Families of rows that turns and mirrors carry onto each other, the same ones carrying the whole set onto itself: the rest of each named row's family, in list order
4 families of 8 rows
tiv: [  2.2  -3.4  -0.3  24.0  16.5 -15.5   6.2 -13.4   3.8   7.0   5.3  -9.9
 -31.5 -29.7 -23.4 -12.6  37.5 -15.5 -19.7]
Sur: [  7.7  25.8  -2.7  10.4   7.8 -17.6  11.7  23.0  12.9  -1.9  -0.4   6.4
  -7.0  29.3  -0.3  -0.6   7.2 -13.5  -3.6]
boful: [  8.1  22.1  16.0  -1.9  -2.0 -18.4  19.2   5.6  10.0  -0.9   7.3   8.3
 -24.4 -10.8 -15.3 -19.1   8.8 -18.4  12.1]
vumev: [  8.5  30.1  -7.6  32.4  17.6 -32.6  15.6 -16.3  14.0  13.5  -0.5  -3.2
 -31.9  11.4 -16.0   3.7  16.4 -22.7  -3.3]
sufu: [ 12.7   3.4  15.9   3.4  13.5   1.3   1.1  19.9 -18.5 -17.6   6.0  -6.4
  -3.3  -1.7  -2.1 -15.1  16.3 -14.7 -24.9]
sumug: [ 29.8   5.9 -10.0  31.4  21.9 -12.9  17.6  11.6  11.0  -3.0   0.6 -17.8
 -32.8  -7.2  -0.2   0.8  40.8 -17.0  -9.7]
Vid: [ -1.5   1.9  11.0  28.5   6.2 -19.1  12.4 -14.5   1.7   7.3   6.9  -7.9
 -20.8 -31.1 -26.3   2.7  34.7 -17.3 -26.9]
nogu: [ 4.3 27.8 -5.4  4.1 14.5 -8.5  4.3 31.7  4.2  0.6 -6.7 10.9 -6.5 23.4
 -4.7 -9.2  9.0 -7.4 -9.8]
nizo: [-18.6  15.9  14.4   8.0  12.7 -10.4   8.0   1.8  -5.6  15.8   9.2  17.5
  -5.0   9.6 -26.8 -27.2  15.1 -15.7 -12.8]
Muz: [ 16.6   0.4   8.4  23.5  19.1 -14.5  -0.6 -19.6 -11.9  -1.0   6.7 -11.0
 -26.3 -25.4 -20.4  -6.2  24.8 -22.3 -24.1]
Pem: [ -2.4  21.7   4.6  30.5  -1.5 -32.8  18.8  -9.0  22.4  23.6   1.4   6.1
 -21.0   0.2 -15.0  12.6  23.3 -17.7  -4.9]
buk: [ -2.6  14.8  -6.4  26.3   8.5 -31.2  14.2 -13.2  25.3  22.8   1.0   5.8
 -29.8   1.3 -17.0  -3.6  26.4 -18.4   2.3]
paza: [  9.0  12.5  -6.6  30.9  36.6  -3.5  -6.3  10.1  -7.3  20.5  -5.3  -5.2
 -17.8  10.8  -9.6  -2.1  34.9  -5.5 -34.2]
gov: [  8.4  23.5  -1.6  25.6  13.5 -29.0  18.2 -16.7  15.5  18.4   4.2   8.8
 -30.8   1.9 -22.2  -6.3  21.5 -25.6   6.0]
tavo: [  8.2  18.2  14.3   1.8  -3.9 -20.9  21.4   2.8   8.6 -14.2   7.2  -7.8
 -29.0 -15.9 -10.0 -13.4   9.1 -17.3   6.4]
bafu: [-23.0  25.7  19.5  13.5   4.9 -13.1  10.1   5.2  -7.7  11.5   3.9  13.5
  -0.4   6.4 -28.1 -10.4  14.9 -12.0 -24.8]
Lekat: [-14.1  15.4   5.3  10.0  10.0 -18.9   1.8 -14.0  -8.8   1.1   4.4  15.4
  -3.7   5.7 -28.4 -18.0   5.1 -23.6 -17.4]
Ren: [ -9.3  22.0   9.5   0.3  12.3 -10.6   1.3   1.7  -9.1   7.9   0.1  20.6
  -4.0   6.1 -27.2 -22.6   4.4 -18.0 -12.4]
Nezev: [ 14.8  14.6   6.3  32.5   8.2 -14.1  24.3  18.0  13.0  -2.0   1.7 -23.6
 -31.5 -13.2  -2.2  11.1  41.2  -7.4 -19.1]
Gelu: [ -2.6  26.9   1.8  12.3   1.7 -11.7  13.2  38.5  10.7   3.4   0.0   6.1
  -2.8  16.2  -7.2   8.6  17.3  -0.7 -19.7]
duva: [ -0.9  10.2  21.5  -0.1  -6.3 -17.8  19.6   5.3  13.5   5.0   9.4   2.4
 -23.6  -9.7  -6.5 -22.0  18.4 -15.2  11.1]
pasoz: [ -3.4  19.9  31.8   5.2 -13.3 -17.9  21.3   7.9   7.6   4.7   5.5   0.1
 -16.7 -13.7  -7.5  -7.5  16.4 -12.5   0.1]
rav: [ 12.0   4.8   3.5   7.5  19.3   6.2  -3.3  27.2 -14.9 -11.9  -5.3  -5.0
  -7.5  -1.5  -0.2 -16.4  24.6  -8.8 -26.0]
tuve: [ 20.6  11.1  -5.9  26.9  21.4 -10.6  16.0  18.6  13.0   1.4   0.1 -23.5
 -40.6  -9.6  -2.1  -0.8  39.5  -1.9 -14.1]
Luza: [ 12.8   0.4  10.7   2.2  19.2   4.5  -6.0  31.1  -9.9   1.5   3.2  -0.3
  -7.2  -6.5  -4.7 -12.2  24.2  -1.5 -27.5]
Pof: [  1.7  16.0   0.3  42.1  23.7  -9.7   2.5   8.1  -5.2  16.7  -7.8  -9.4
 -11.6  10.6  -6.8  11.5  38.2  -8.5 -38.1]
sepod: [ 10.6  16.9 -10.7  33.6  36.2  -8.4   0.7   4.7 -10.6   5.2   1.6  -1.8
  -7.6  21.7 -17.5   0.2  25.2 -18.4 -36.6]
Rediz: [ 35.9  13.6  -6.3  23.5  17.9 -14.0  15.4  20.6  10.5  -9.6   6.8 -18.0
 -28.7  -3.0   1.0  10.2  26.9 -10.6 -13.9]
Ditas: [ 16.1  -1.8   5.2  26.2  17.4 -16.3  11.0 -18.6  -1.2   3.9   7.1  -6.3
 -30.0 -26.6 -21.6 -12.2  35.0 -26.9 -11.1]
nak: [ 10.9   8.1 -16.1  34.3  35.5  -4.3  -1.1   8.2  -9.1   3.9  -6.4  -7.2
 -13.3  10.8 -10.4  -5.2  37.4 -16.1 -33.5]
Naz: [  2.8  21.3  -1.5   5.0  14.5 -10.6  11.2  37.8  13.8   9.2   6.4  13.3
  -7.7  21.6 -10.9  -7.5  15.4  -2.7 -10.4]
dera: [  5.5   1.8  17.3  11.7   6.4   0.4  -2.6  25.4 -10.5  -2.7  -1.4  -5.4
  -0.7 -11.4  -2.0   0.9  27.3  -3.5 -37.1]

Same family as Sur: vumev, sufu, Muz, tavo, Lekat, sepod, Rediz
Same family as Pof: Vid, Pem, bafu, Nezev, Gelu, pasoz, dera

Families of rows that turns and mirrors carry onto each other, the same ones carrying the whole set onto itself: the rest of each named row's family, in list order
10 families of 4 rows
Pubag: [ 13.5 -24.6  12.2 -22.2 -23.0   4.1  20.2 -26.8  15.6   0.2  -0.8 -27.4
 -23.4 -26.9  -6.9 -10.6   9.0  10.2  14.6  10.9   1.8 -11.5   2.7  -4.5
  23.5 -10.0]
saniz: [  7.6 -28.4  -2.8 -12.6 -12.3  21.8  28.0 -26.8  22.3  -4.4  -2.6 -25.2
 -13.9 -13.1   1.2   0.2  -5.1  14.5  -3.8   4.5  -0.1 -20.2  11.5 -12.2
  33.7  26.1]
kisup: [ -5.7  -2.5   9.9  -7.1 -23.5  30.9  10.3 -20.1  -1.7  11.7  10.9   8.9
  15.2  -8.6  22.9 -12.2 -23.5  27.4  11.3 -13.0  14.4  -7.4   4.2   2.6
  17.1  -1.4]
nuzav: [  9.3 -31.6   1.6  -3.2  10.7  13.8  13.0 -34.5 -12.5  27.0 -25.5 -23.4
  -2.3 -31.7   7.9 -15.0  -7.7  22.0  13.2  34.3   9.0 -28.4  17.9  -7.8
   9.6   8.8]
netot: [ 11.7   6.5   2.6  -3.1  -9.6  29.5   7.1 -31.1 -14.5   1.0  10.1  19.1
  10.5 -10.3  18.0 -17.1  -9.3  26.1  15.3   1.4  27.5 -27.2   5.5   1.3
   5.3  -4.2]
zekip: [  4.3   1.3  14.0 -11.6  17.4  13.8  24.5 -30.9 -11.6  -3.5  -8.5 -12.1
 -10.1 -24.5  -1.8  -4.2  -5.1  33.4  20.6  37.3  -1.9 -17.8  33.2  -6.7
  20.8  19.5]
riv: [ -0.1 -29.4   3.3   0.1  -3.6   0.9  12.3 -42.7  -8.8  14.3 -15.9  -6.4
 -26.3 -48.5   2.3  -2.2  -9.1  21.1  -2.4  19.8   5.6 -16.8  29.8 -19.9
   7.3  15.2]
dud: [  6.8 -14.2  -8.2  -1.8  -0.2  26.4   4.0 -50.5  -3.6  15.8  -4.3  36.0
  -3.7 -24.0  13.1 -21.2   3.2  21.2  12.3  -4.9  22.8  -6.0   6.8   9.7
   3.5  -3.0]
dotup: [  2.2 -40.1  -3.5  -1.5  -1.0   9.1   7.4 -44.9  13.4  15.3  -2.6 -19.1
 -23.9 -40.0   5.0   1.1   7.1  13.5  -0.8   4.3  -8.7 -15.6  13.1 -11.5
  19.6   6.6]
Luga: [ 12.6 -11.2  -3.1  -9.5 -14.3  35.7  17.9 -38.4  18.2  -9.4  -7.8  23.0
   2.4  -2.8  11.1 -26.1   7.7  22.0  10.3   0.3  26.9 -22.4   4.3   7.9
  22.1   7.4]
mav: [  6.8 -25.7   4.8 -19.3  13.8   2.7  26.6 -46.0 -16.0   8.6 -19.9  -4.5
 -22.7 -31.8  -6.1  -8.0   9.1  26.2   8.7  30.1   7.8 -21.0  28.3  -4.4
  25.2  20.2]
Givap: [  2.0  -8.6  11.8  -1.1 -18.3   5.8  19.4 -28.0  -9.6   5.8  -1.7 -25.9
  -5.3 -34.0  12.2   4.1 -15.2  27.0   2.2  19.9   6.7 -31.8  27.0 -27.3
  13.6  11.4]
zazim: [  9.2 -21.7   1.5 -26.6 -15.6  17.0   5.6 -13.9   5.8  -0.8  17.2 -19.7
 -20.7 -22.6  -4.7  -2.2  -5.4   8.6   2.6   0.1  -2.3 -29.3  30.1  -8.8
  28.2  -3.3]
Simus: [ 10.6 -20.6   2.4 -16.3   0.7  31.8  -2.7 -33.0 -14.6  18.2 -20.6   4.2
  -1.0 -13.5  17.9 -23.1   2.1  16.9   8.6   5.6  28.4 -15.8  -8.5  21.7
  16.1 -10.1]
sovab: [  6.7  -4.5  18.6 -11.2   5.8  27.2   3.4 -37.7  -1.2 -15.0  -3.3  12.7
   5.6  -5.9  10.6 -25.3   9.0  29.4  22.1  19.0  10.5 -15.8  12.4  23.9
  23.5  -5.1]
tesun: [  4.3 -28.3   5.9  -7.3  -0.7  14.3  30.8 -23.9   9.7  22.6   9.0 -23.3
 -10.3 -32.2  12.4   1.3   9.1   6.6   3.1  19.8 -17.8 -20.1  13.5  -4.2
  11.0  10.6]
gon: [ 14.0 -10.6   5.8 -11.4 -24.5  14.0  21.5 -26.9  -1.5   7.4  -2.8  -9.0
 -10.4 -35.5  -3.7  -4.3  -0.8  37.4  13.4  15.3  10.2 -37.9  50.7 -12.9
  23.1   0.2]
Giz: [ -7.1 -18.0  16.3 -17.5  -4.2   9.5  15.3 -27.0  19.8 -16.9 -13.0 -28.6
  -4.4 -16.6  11.5  -1.4  10.5   7.4  10.1  13.6  -3.5  -8.1  16.7   2.2
  34.7  -0.4]
mir: [ -1.6 -13.2  15.9 -16.7 -14.6  32.1  17.5 -16.7 -17.5  23.1   8.8  20.7
   2.3 -22.8  21.7 -15.1 -10.2  22.9   0.9   8.1   8.0   1.4   7.8  28.4
   8.0   8.4]
sozef: [  9.2 -21.8   9.9  -6.1  -9.2  18.1  19.9 -32.3   3.4  -8.3 -15.9  -2.0
 -18.7 -24.5  -0.3 -17.9  -4.9  30.2   0.4  33.4  13.0 -40.0  30.3 -16.4
  18.6  28.5]
fom: [ -5.0 -22.4  -2.6  -5.1 -12.5  26.9   6.4 -36.3  -9.2  22.4  -2.0  22.9
   4.6 -25.6  14.7 -15.4 -20.9  20.0   5.2 -13.7  12.0  13.2  11.4  17.2
  12.2   7.8]
Zep: [  3.7 -11.4   2.6 -18.2  -2.3  35.5  15.5 -23.1 -19.1  36.5 -22.0   3.6
   3.4 -19.1  14.4 -12.5 -18.7  33.0  10.6  -1.4  22.2   3.2   0.7  12.6
  18.7   5.6]
kupu: [  3.1 -25.2   0.9 -19.7  12.7  22.6  12.3 -45.3  -0.5   6.8  -6.8  24.2
   4.1  -3.3   7.0 -29.7  13.7  15.6  20.7   5.5  13.1  -8.2   7.6  24.5
  25.1   3.5]
sufup: [ 22.0  -7.7  -9.1  -9.4 -15.6  25.4  12.8 -28.8  -0.7  -1.4  15.5  10.9
  12.4 -12.1   2.1 -20.0   0.3  12.3  19.2  -2.6  19.7 -27.7  31.5  14.9
  15.6 -10.9]
Numep: [  5.0 -11.7   1.2 -11.5 -13.0  38.7  22.9 -19.3  -4.9   2.1  -1.4  19.0
   4.6  -7.3   6.3 -19.2 -30.2  30.6   3.0   1.3  15.7  -3.4  16.1  11.1
  22.4  34.4]
Neso: [ -5.9  10.4   9.3 -22.8  -1.1  22.9  27.7 -17.6  -5.6  -2.2 -11.4   3.4
   9.0 -12.6  11.1  -0.1 -15.8  19.6  13.3  -0.1  13.0  15.4  17.9  12.6
  27.3  13.6]
Kuvin: [  7.7 -26.5   0.8  -8.3   9.3  12.2  13.6 -40.0  -2.4  11.2 -12.5  -2.3
 -19.9 -38.6  -1.1 -13.1 -21.5  26.0   2.3  20.6  -2.4 -13.3  35.1 -27.4
  14.3  27.9]
Lova: [  6.9  -1.7   4.4 -15.2  -8.9  32.6  25.8 -28.7   0.5  18.6   0.0  26.3
  -0.9 -21.5  22.3 -11.6  19.0  19.0   7.8   2.4  17.9 -12.6  -0.2  21.0
   7.0  -8.3]
bibok: [ 13.3 -13.6  17.6 -19.1 -16.2   4.6  26.1 -23.9 -14.0  10.5  -4.3 -17.5
 -26.2 -37.8 -13.8 -14.4 -14.2  32.5  17.6  31.5   5.0 -14.7  23.5 -10.5
  13.1  11.1]
timiz: [  5.6  -8.5   5.9 -20.4 -18.8  19.8  29.1 -13.5  -0.4  15.4   5.4   5.0
   5.4 -13.9  -0.9 -20.9 -25.1  12.2  26.1  -2.3  10.8  15.6   6.5   8.7
  14.1   1.6]
podi: [ -8.0 -43.7  11.4 -25.7  -0.2   4.6  19.1 -35.6   7.6   8.8 -17.8 -20.0
 -18.4 -23.2   2.4  -3.8   8.9  13.7   1.2  10.6  -5.1  -4.9  16.1   1.8
  40.4  14.9]
Gisel: [ 11.0 -15.8  -8.2 -20.0  -6.7  25.4  11.3 -34.4  -4.1   5.1  -5.4  14.5
  -2.6 -18.6   9.6  -8.9 -23.1  15.5  -5.7 -20.6  17.3  17.2   8.7   8.6
  21.9  14.8]
Rol: [ 16.5  -8.1   7.6 -11.3 -16.2  16.4  18.1 -33.7   0.2   3.2   0.4  18.7
   3.5 -14.1  -0.9 -41.9  -0.7  19.6  34.1  16.5  21.6 -13.9  10.1  12.6
   4.6 -13.2]
mos: [ -5.3 -22.2  18.0  -8.1  -8.8   9.3  26.1 -23.4   1.4  16.6 -12.3  -5.6
 -14.0 -41.8  15.3  -9.4   9.2  10.2   2.1  37.4   2.0 -27.6  30.5 -12.2
   1.5   6.4]
Gade: [ -9.0 -17.9   1.4 -20.8   0.5  17.5  30.6 -31.8 -13.7  19.8 -18.3  22.1
  10.1 -13.9   7.3 -17.7 -14.2  17.6  13.0   1.5  18.8  13.3  23.2  17.5
  26.0  20.7]
sir: [ -2.5 -35.7   3.0 -15.6   6.6  16.2  11.3 -23.9   8.1  26.6 -26.9 -29.7
  -9.9 -24.6  11.5  -7.9  -5.7   1.1   8.1  13.0   4.7 -15.2   4.2 -15.1
  18.2   1.3]
Niziv: [  1.5 -19.4   8.8  -6.3  -9.3  14.9   4.4 -28.9  10.3   1.8  10.9 -27.4
 -15.2 -23.1  12.7  -2.4  -0.4  18.0   5.8  11.6  -2.7 -38.6   9.4 -28.4
  18.5  -1.8]
bapa: [ 16.9 -20.5   2.2  -8.7  -4.2  26.5  -3.1 -54.5  -1.1   4.1 -13.1  31.4
  -3.6 -22.5  12.7 -30.2  -2.5  40.7   9.9   1.7  20.7 -11.8  16.2  10.2
  17.3   1.5]
Vobu: [ -3.4  -6.2   5.0 -23.8 -21.3  30.0  13.4  -9.7   1.8  14.7   7.1  18.7
   6.5 -16.5   4.0 -19.0 -26.9  25.8  16.9  -6.5   9.5 -11.3  40.8  -2.4
  23.2  -1.3]
renim: [ 12.6 -40.3  -5.1  -5.1  -5.6   5.0   9.9 -50.7  22.1  -1.7 -14.4 -19.0
  -6.3 -30.0   9.1  -8.8   6.2   7.3  -1.6   2.7   2.3 -14.7  19.9 -11.5
  23.6   4.0]

Same family as mir: tesun, Lova, mos
Same family as dotup: riv, dud, fom
Same family as Niziv: kisup, netot, Givap
Same family as gon: zazim, sufup, Vobu
Same family as sir: nuzav, Simus, Zep
Same family as renim: Kuvin, Gisel, bapa
Same family as timiz: Pubag, bibok, Rol
Same family as Luga: saniz, sozef, Numep

